In the rows, zero is written as 128.
Each path below is one point turned by a fixed rotation once a step. After each direction that follows a path, write how fast that rotation turns it, in degrees a step (0 if it stays still).
Each turn is a multiple of 5 degrees from 10 to 175, or 0.
Each row of a path follows its step; steps can be skipped.

step 1: [126 127 124 124 122 131 123 140 129 119 127 134 126 131 130 133 141 121
 129 121 111 127 120 119 126 132 132 137 137 140 124 138 128 121 138 124
 131 129 126 130 126 136 128 133 138 125 128]
step 9: [119 124 139 139 127 132 139 122 128 131 126 129 131 121 121 126 133 123
 124 135 125 134 126 123 127 132 127 130 131 125 127 134 117 121 143 138
 135 129 122 116 129 133 135 133 133 118 120]
step 12: [117 131 128 137 126 133 129 130 130 128 125 116 138 119 113 128 132 122
 124 128 129 130 124 120 129 121 135 140 123 141 130 138 127 130 130 131
 141 119 124 130 132 126 130 118 131 124 127]
step 15: [117 134 123 120 135 125 125 126 124 124 129 131 122 125 126 133 138 125
 117 137 127 127 121 123 128 130 138 138 124 138 125 135 136 127 135 115
 137 125 126 127 137 128 131 132 143 123 127]
step 17: [119 123 134 129 124 133 130 130 126 123 131 124 120 137 131 128 133 125
 130 130 121 135 124 123 135 118 147 138 130 128 135 127 129 120 127 135
 136 127 132 136 124 131 134 132 141 121 139]
step 18: [129 119 127 119 130 128 126 123 144 130 132 132 129 126 123 127 133 127
 119 129 126 125 138 130 120 131 136 130 127 129 126 142 135 128 134 127
 141 140 120 125 141 133 141 130 130 130 125]
step 19: [135 138 132 133 131 130 131 131 120 122 119 128 132 140 128 125 129 120
 137 120 129 127 123 126 124 119 130 139 141 129 125 139 134 122 121 134
 132 128 120 133 131 121 136 127 139 135 125]
step 21: [126 128 120 133 129 122 135 127 136 122 124 120 127 128 121 135 134 124
 122 126 132 126 131 127 133 119 131 131 138 132 135 135 135 129 125 132
 123 137 124 116 132 139 142 125 135 140 119]
step 26: [126 125 124 139 128 132 135 137 134 126 121 130 131 119 126 123 137 133
 136 122 139 125 124 127 137 121 139 133 132 135 122 130 136 132 136 131
 137 125 133 129 136 131 140 119 132 119 126]
step 27: [125 114 134 129 138 122 122 132 122 139 122 128 134 138 126 123 138 128
 129 121 122 130 127 128 133 131 122 126 134 139 127 138 123 114 138 119
 126 133 122 123 133 130 132 133 135 134 124]
Directions:
[129 129 127 131 126 131 127 128 128 128 128 127 127 127 126 127 126 127
 133 133 131 124 127 125 131 128 129 131 131 130 127 128 126 127 125 127
 128 128 129 128 127 129 128 125 129 131 130] : 155
[130 131 127 128 128 130 129 127 127 131 131 129 129 130 130 128 133 129
 129 131 128 128 126 129 124 130 127 130 133 127 131 128 128 130 128 126
 126 126 124 131 129 129 127 129 127 127 127] : 80
[125 126 127 127 128 127 127 133 129 128 126 125 129 130 127 126 128 127
 129 130 129 130 125 123 126 129 130 126 130 128 128 128 129 128 128 129
 131 128 125 126 130 127 133 130 130 128 127] : 0
[128 127 131 129 127 126 124 128 125 129 128 128 129 128 124 126 129 130
 127 128 131 130 130 127 130 126 130 128 127 126 130 130 129 126 125 124
 129 126 125 128 126 127 125 130 130 125 126] : 145

step 2: [127 122 130 121 122 122 127 125 133 127 133 123 123 121 140 131 120 131
 118 132 138 132 124 129 131 128 124 123 123 112 130 120 120 124 132 136
 133 128 135 142 116 132 135 143 120 129 129]
step 5: [127 113 129 122 132 123 120 133 141 137 133 131 122 126 138 129 128 131
 140 138 132 127 120 124 127 126 119 124 128 120 127 127 119 127 132 126
 124 131 137 127 117 137 124 146 120 124 130]
step 6: [138 112 131 129 118 123 126 129 135 124 130 142 135 132 136 124 124 131
 119 137 135 136 129 130 121 131 115 137 121 128 132 123 130 121 117 125
 126 128 125 134 127 131 122 139 120 133 129]
step 9: [136 107 126 129 118 126 132 125 126 136 133 135 124 122 133 113 130 125
 126 137 127 133 133 127 132 127 121 128 114 124 131 131 121 123 120 129
 135 125 130 135 137 133 129 140 122 119 126]
step 10: [133 126 123 126 118 124 139 122 129 125 125 109 134 120 139 120 120 132
 120 131 123 140 128 136 134 132 114 130 120 131 129 118 122 124 122 132
 126 127 126 131 120 129 127 128 117 127 130]
step 13: [129 123 123 122 126 128 126 125 141 119 128 119 131 132 136 121 130 135
 130 148 122 128 128 132 129 131 114 125 120 121 135 114 120 124 129 132
 132 130 133 136 124 128 131 130 119 118 134]
step 18: [141 121 126 118 131 134 133 129 128 130 124 118 125 122 138 117 121 134
 118 121 135 126 135 129 133 124 120 130 123 124 117 121 125 137 126 128
 110 123 125 130 126 137 123 126 128 140 128]
step 19: [133 135 130 125 130 129 123 118 136 138 137 124 133 125 136 119 124 129
 132 128 134 114 130 128 127 128 121 126 118 116 133 136 117 123 128 139
 117 114 130 124 122 135 128 137 129 131 126]
step 21: [142 125 125 125 127 133 130 136 129 121 127 128 132 128 134 128 122 136
 122 135 123 132 135 134 124 131 121 142 120 123 124 111 122 128 124 134
 113 127 132 132 119 142 127 130 120 128 123]
step 27: [136 137 120 116 130 122 130 127 128 133 123 120 130 115 137 120 133 126
 119 138 125 126 133 118 131 135 129 126 119 116 138 130 124 126 124 134
 131 127 138 122 117 132 131 135 131 118 131]
Directions:
[132 128 127 128 129 128 125 128 129 130 128 129 127 132 126 129 129 129
 128 129 127 128 128 127 132 129 128 128 127 128 125 129 124 127 127 124
 131 128 132 125 127 124 131 129 127 126 124] : 95
[129 128 128 129 128 129 129 129 130 127 127 127 125 128 125 128 128 130
 127 130 132 132 127 128 128 131 128 127 131 131 132 128 124 127 130 129
 129 124 128 126 130 132 128 128 130 129 127] : 0
[128 129 126 127 129 129 127 131 125 130 125 129 123 127 129 131 126 126
 129 127 126 130 128 125 130 131 127 130 130 124 126 125 130 128 130 129
 127 129 129 127 127 130 125 128 130 127 127] : 110
[128 128 127 127 127 126 131 129 125 124 127 127 127 130 129 128 127 131
 124 127 127 126 125 131 128 128 127 132 130 128 128 128 127 126 128 126
 125 131 126 126 130 129 129 125 127 128 126] : 100

step 2: [112 131 129 121 132 122 124 126 129 128 125 126 125 122 125 124 124 127
 141 116 128 123 126 143 133 129 131 130 121 130 119 118 135 132 138 121
 136 136 141 117 118 118 130 122 133 131 134]
step 4: [125 124 131 142 124 126 133 130 132 129 124 134 129 123 129 135 138 133
 133 125 141 127 127 117 121 120 133 129 105 129 126 123 123 130 121 127
 125 132 133 122 125 137 130 139 136 118 118]
step 5: [121 129 130 128 122 125 126 122 128 140 133 140 124 114 134 133 127 136
 133 116 130 128 145 121 126 127 137 136 120 122 126 129 139 134 141 119
 124 135 127 126 123 117 130 128 128 136 122]
step 7: [126 139 127 124 130 115 129 120 130 132 133 129 137 120 131 132 138 126
 136 122 129 133 114 124 131 131 128 130 119 130 129 117 125 130 120 139
 139 142 135 121 124 133 137 126 135 115 129]
step 9: [118 119 127 137 114 130 137 121 132 136 120 139 133 139 122 140 125 133
 131 127 141 132 134 139 124 129 130 122 133 126 122 117 128 126 127 126
 128 133 135 137 130 136 136 139 126 128 125]
step 13: [125 136 125 125 119 136 132 138 124 129 132 135 133 130 128 135 116 131
 133 114 130 124 119 118 122 126 126 141 138 123 128 136 122 129 117 138
 138 143 129 127 135 134 136 131 132 132 128]
step 16: [130 124 126 121 131 135 128 141 122 127 138 123 133 131 134 142 116 127
 134 123 126 107 129 130 120 137 126 129 130 125 124 130 125 120 121 126
 128 134 127 121 117 132 128 136 135 113 123]
step 17: [122 138 129 138 127 124 127 137 130 130 124 121 127 121 144 122 135 135
 132 112 132 120 125 137 119 133 128 132 123 129 114 126 131 115 116 124
 122 131 133 120 125 134 127 124 125 133 122]
step 24: [115 131 118 130 123 128 142 113 140 132 124 130 125 132 126 126 126 122
 129 133 125 119 137 130 134 125 137 135 130 135 113 123 129 126 126 128
 125 124 123 128 117 123 134 135 145 132 126]
step 25: [120 128 144 136 121 121 135 129 140 128 131 130 135 117 135 140 132 134
 127 134 126 127 129 118 125 130 131 120 136 135 130 126 133 124 125 140
 126 139 115 136 123 130 130 131 142 125 131]
Directions:
[128 126 129 129 130 127 127 130 132 127 129 130 126 129 128 128 127 125
 129 131 129 129 131 124 125 128 129 124 127 125 128 128 129 129 128 127
 129 128 127 132 128 127 130 133 130 131 126] : 70
[127 129 128 127 126 125 131 128 128 129 128 128 127 128 126 127 124 127
 127 127 126 128 125 131 126 129 128 128 129 126 126 132 129 126 128 130
 126 128 132 127 125 129 130 130 128 133 129] : 100
[127 132 128 130 126 128 130 126 132 128 128 128 130 128 131 126 129 131
 126 127 126 127 130 122 127 126 128 131 129 129 131 132 130 129 127 127
 126 126 127 127 125 128 127 128 128 128 127] : 55
[129 127 128 129 129 128 125 127 132 124 131 131 131 130 128 127 129 128
 131 127 130 127 126 130 132 127 131 130 127 126 128 131 126 127 130 130
 127 126 130 131 127 128 130 126 129 127 124] : 130
[128 131 124 126 126 127 128 129 129 126 128 128 127 125 127 126 131 128
 128 127 128 130 129 130 129 131 127 130 121 126 124 130 128 129 126 127
 129 127 126 128 128 128 124 127 129 130 126] : 115

step 6: [133 132 128 129 125 120 128 133 130 139 121 129 139 129 129 123 117 132
 122 135 123 130 127 126 129 126 122 125 129 139 138 117 126 129 126 140
 122 140 124 120 136 143 147 132 123 132 136]
step 13: [135 131 118 124 119 121 128 130 138 142 118 136 133 127 130 122 121 129
 120 122 133 122 125 129 136 120 131 112 135 139 126 126 129 124 132 134
 123 139 129 123 134 144 137 122 125 125 124]
step 14: [130 139 128 142 130 122 122 134 136 127 127 135 131 137 136 130 116 131
 126 118 126 120 131 116 130 127 126 132 134 125 127 119 124 127 123 138
 113 124 119 130 140 135 129 137 123 119 136]
step 15: [125 124 126 139 134 136 129 134 139 128 108 136 126 138 132 118 118 138
 124 123 122 124 125 119 130 115 135 126 129 130 136 125 136 119 128 118
 128 130 134 140 126 131 126 131 128 134 125]
step 16: [124 138 126 144 118 130 128 127 130 137 124 126 139 136 124 126 118 130
 122 119 135 125 131 116 123 129 143 118 124 120 125 137 121 121 124 127
 127 138 124 123 120 138 132 123 130 125 123]
step 19: [127 132 132 131 133 136 127 143 131 133 122 134 152 137 140 133 116 129
 127 118 126 124 131 114 128 123 129 121 120 127 122 123 132 131 123 133
 124 126 130 126 128 134 134 137 133 135 128]
step 21: [127 136 116 139 127 129 124 122 139 134 123 128 131 132 136 122 122 130
 124 119 131 127 124 116 127 125 129 127 133 120 130 133 109 122 126 145
 128 135 126 133 141 136 127 136 122 123 130]
step 23: [125 127 122 143 115 132 127 132 131 127 124 123 129 143 136 127 120 133
 124 123 134 124 133 116 124 117 127 127 118 124 118 134 135 114 130 128
 142 133 124 123 119 135 129 126 136 132 127]
step 25: [132 130 117 125 135 118 115 132 139 132 123 131 133 137 134 129 128 133
 127 128 128 122 124 113 138 126 127 123 136 132 121 124 135 115 127 147
 130 137 122 127 131 121 126 118 127 128 133]
step 28: [121 131 113 136 121 126 125 132 137 125 114 129 130 136 128 115 130 134
 123 126 129 136 119 115 123 123 125 121 128 122 128 139 120 125 131 140
 138 142 134 128 130 131 124 124 127 136 126]
Directions:
[129 125 124 127 128 131 126 127 125 126 126 125 130 130 129 128 130 129
 127 129 129 129 129 128 127 129 127 129 129 127 127 130 131 129 126 135
 131 126 130 129 127 127 127 128 127 127 129] : 10
[129 129 130 124 129 129 131 129 127 127 131 127 130 129 130 128 126 127
 126 128 127 127 125 131 130 127 126 127 126 129 127 125 132 129 130 131
 129 131 126 124 127 130 125 127 127 127 130] : 60
[129 129 128 126 133 127 128 129 126 129 125 125 129 128 127 125 125 127
 129 129 127 128 126 125 128 129 130 125 127 126 130 125 126 128 125 128
 129 131 129 129 127 124 127 126 128 133 128] : 110
[128 129 129 129 132 131 131 126 130 133 127 127 129 128 127 132 130 128
 128 131 125 130 127 127 128 129 132 129 127 131 130 130 129 128 132 130
 131 129 128 130 129 129 129 130 127 127 128] : 120
[127 131 128 132 125 129 129 129 127 129 128 127 124 129 130 127 129 131
 126 129 125 126 125 130 126 126 132 129 128 125 129 129 128 130 126 127
 128 130 129 127 126 126 125 129 126 126 128] : 55
